Small tables with named rows and columns. After each table, cells are looked up by row and column.

Tikuza:
fields: Pimosu, Fad, Ginata, Befar, Pabikol
Nopuzi: [173, 162, 209, 210, 176]
Kapulen: [173, 114, 104, 152, 166]
Dageze: [155, 121, 110, 144, 158]
Duf: [181, 124, 118, 121, 129]
Lepu: [144, 111, 78, 112, 142]
Mos: [193, 115, 91, 60, 81]
Pifizez: [113, 142, 132, 152, 159]
Dufu: [130, 107, 65, 127, 165]
Kes: [156, 151, 161, 123, 115]
Bag: [160, 147, 165, 176, 162]

Kapulen, Befar -> 152
Kes, Befar -> 123
Lepu, Ginata -> 78
Mos, Fad -> 115
Duf, Fad -> 124
Kes, Pabikol -> 115
Dufu, Pabikol -> 165
Pifizez, Ginata -> 132
Pifizez, Pabikol -> 159
Nopuzi, Fad -> 162
Nopuzi, Befar -> 210
Mos, Befar -> 60
Bag, Pabikol -> 162
Duf, Pimosu -> 181
Mos, Pabikol -> 81
Pifizez, Fad -> 142
Mos, Ginata -> 91
Row with the largest Pimosu: Mos

Table Buf
	Zunat	Les	Rotasib	Daberud	Tagamon
Pipaze	4.25	4.85	-4.26	-5.24	-7.31
Gume	4.85	5.49	-4.73	-5.71	-8.21
Litu	4.56	5.37	-5.38	-6.60	-7.87
Vez	-9.92	-9.10	7.72	8.04	2.09

Gume, Daberud => -5.71
Vez, Zunat => -9.92
Litu, Zunat => 4.56
Vez, Rotasib => 7.72
Pipaze, Les => 4.85
Vez, Les => -9.10
Pipaze, Daberud => -5.24
Litu, Rotasib => -5.38
Litu, Tagamon => -7.87
Pipaze, Tagamon => -7.31
Litu, Les => 5.37
Gume, Rotasib => -4.73
Gume, Zunat => 4.85
Row with the largest Rotasib: Vez

Tuz =
cols = Todi, Pegobit, Mipigif, Mir, Rulekev, Ponabi, Govovab, Kubuvul
Sez: [-7489, -5349, -7730, -13102, -10855, 16139, -47553, 4825]
Sot: [-2690, -740, -16689, -11721, -15241, 13737, -52851, 5314]
Mibagu: [71478, 50700, -19209, 10461, -22516, 3022, -8958, 27811]
Kiba: [52232, 43375, -23958, 17044, -9878, -12308, 12095, 21120]
Sigi: [53442, 52057, -25648, 23522, -11840, -12786, 7979, 32388]
Vuve: [-3741, -1759, -9656, -10255, -13204, 16428, -50621, 11191]

What is the Mipigif of Sigi in Tuz?
-25648
What is the Todi of Sigi in Tuz?
53442
What is the Kubuvul of Sigi in Tuz?
32388
What is the Rulekev of Sez in Tuz?
-10855
What is the Ponabi of Sigi in Tuz?
-12786
What is the Ponabi of Kiba in Tuz?
-12308
What is the Ponabi of Vuve in Tuz?
16428
What is the Mir of Sigi in Tuz?
23522
What is the Mipigif of Mibagu in Tuz?
-19209
What is the Mir of Sot in Tuz?
-11721
What is the Govovab of Mibagu in Tuz?
-8958
What is the Pegobit of Sot in Tuz?
-740
What is the Ponabi of Sez in Tuz?
16139
What is the Todi of Sot in Tuz?
-2690
What is the Rulekev of Sigi in Tuz?
-11840
What is the Pegobit of Sigi in Tuz?
52057
What is the Mipigif of Sot in Tuz?
-16689

Bigovi =
fields: Rorerub, Dud, Nanuzu, Vakom, Zanik, Vebis, Solopev, Gazef, Lop, Lizivi
Pedi: [0.6, 0.3, 0.3, 0.3, 0.3, 0.3, 0.5, 0.0, 0.4, 0.0]
Zava: [0.2, 0.9, 0.7, 0.2, 0.5, 0.2, 0.3, 0.4, 0.6, 0.5]
Zepi: [0.2, 0.8, 0.7, 0.2, 0.5, 0.2, 0.3, 0.4, 0.6, 0.5]
Nevulib: [0.2, 0.4, 0.4, 0.3, 0.4, 0.3, 0.3, 0.4, 0.5, 0.4]
Rovu: [0.3, 0.4, 0.4, 0.3, 0.3, 0.3, 0.3, 0.3, 0.4, 0.3]
Devole: [0.2, 0.7, 0.6, 0.2, 0.4, 0.3, 0.3, 0.4, 0.6, 0.5]
Vem: [0.2, 0.7, 0.6, 0.2, 0.4, 0.3, 0.2, 0.3, 0.6, 0.4]
Mususo: [0.5, 0.4, 0.4, 0.3, 0.3, 0.3, 0.5, 0.1, 0.4, 0.0]
Rosili: [0.6, 0.3, 0.3, 0.4, 0.3, 0.3, 0.5, 0.1, 0.3, 0.0]

What is the Vebis of Nevulib in Bigovi? 0.3
What is the Dud of Rosili in Bigovi? 0.3
What is the Dud of Nevulib in Bigovi? 0.4
What is the Rorerub of Pedi in Bigovi? 0.6
What is the Solopev of Vem in Bigovi? 0.2
What is the Zanik of Rovu in Bigovi? 0.3
What is the Rorerub of Vem in Bigovi? 0.2

Table Famol
|  | Tunaga | Pori | Dozazi | Beromik |
|---|---|---|---|---|
| Buz | -157 | 621 | -253 | -481 |
| Pev | 604 | 478 | 647 | -510 |
| Zufom | 323 | -96 | -296 | -338 |
| Zodave | -37 | -957 | -767 | 462 |

Dozazi of Zodave: -767
Beromik of Zufom: -338
Dozazi of Buz: -253
Pori of Zodave: -957
Pori of Buz: 621
Beromik of Zodave: 462
Tunaga of Zufom: 323
Pori of Pev: 478
Tunaga of Pev: 604
Beromik of Pev: -510
Dozazi of Pev: 647
Tunaga of Buz: -157
Pori of Zufom: -96
Beromik of Buz: -481
Tunaga of Zodave: -37
Dozazi of Zufom: -296

Poro:
fields: Nulomi, Fasa
Kos: [0.942, 0.599]
Madi: [-0.923, -0.597]
Susibu: [0.978, 0.480]
Mupama: [0.650, 0.311]

What is the Fasa of Mupama in Poro?
0.311
What is the Nulomi of Kos in Poro?
0.942
What is the Fasa of Madi in Poro?
-0.597
What is the Nulomi of Madi in Poro?
-0.923
What is the Nulomi of Susibu in Poro?
0.978
What is the Fasa of Kos in Poro?
0.599
What is the Fasa of Susibu in Poro?
0.480
What is the Nulomi of Mupama in Poro?
0.650
Row with the largest Fasa: Kos

Tobesik =
columns: Fidovut, Regipu, Mik, Pupazon, Lav, Zusita
Sigined: [0.4, 0.5, 0.4, 0.3, 0.5, 0.6]
Sapeb: [0.6, 0.5, 0.5, 0.3, 0.5, 0.8]
Voz: [0.6, 0.6, 0.5, 0.6, 0.5, 0.3]
Siseros: [0.2, 0.3, 0.3, 0.2, 0.4, 0.7]
Fif: [0.4, 0.5, 0.4, 0.6, 0.4, 0.2]
Mobet: [0.7, 0.5, 0.6, 0.3, 0.5, 0.8]
Sul: [0.7, 0.4, 0.5, 0.7, 0.4, 0.2]
Nepuse: [0.5, 0.4, 0.4, 0.6, 0.4, 0.2]
Mef: [0.0, 0.2, 0.3, 0.2, 0.3, 0.6]
Tazud: [0.5, 0.6, 0.5, 0.3, 0.5, 0.8]
Pabo: [0.4, 0.3, 0.4, 0.5, 0.4, 0.3]

What is the Fidovut of Tazud in Tobesik?
0.5
What is the Fidovut of Mef in Tobesik?
0.0
What is the Fidovut of Siseros in Tobesik?
0.2
What is the Mik of Mef in Tobesik?
0.3
What is the Regipu of Tazud in Tobesik?
0.6
What is the Mik of Sapeb in Tobesik?
0.5
What is the Zusita of Siseros in Tobesik?
0.7
What is the Pupazon of Fif in Tobesik?
0.6
What is the Mik of Voz in Tobesik?
0.5
What is the Regipu of Nepuse in Tobesik?
0.4
What is the Pupazon of Siseros in Tobesik?
0.2
What is the Zusita of Nepuse in Tobesik?
0.2
What is the Fidovut of Nepuse in Tobesik?
0.5
What is the Lav of Siseros in Tobesik?
0.4
What is the Zusita of Sapeb in Tobesik?
0.8
What is the Pupazon of Sapeb in Tobesik?
0.3
What is the Lav of Sapeb in Tobesik?
0.5

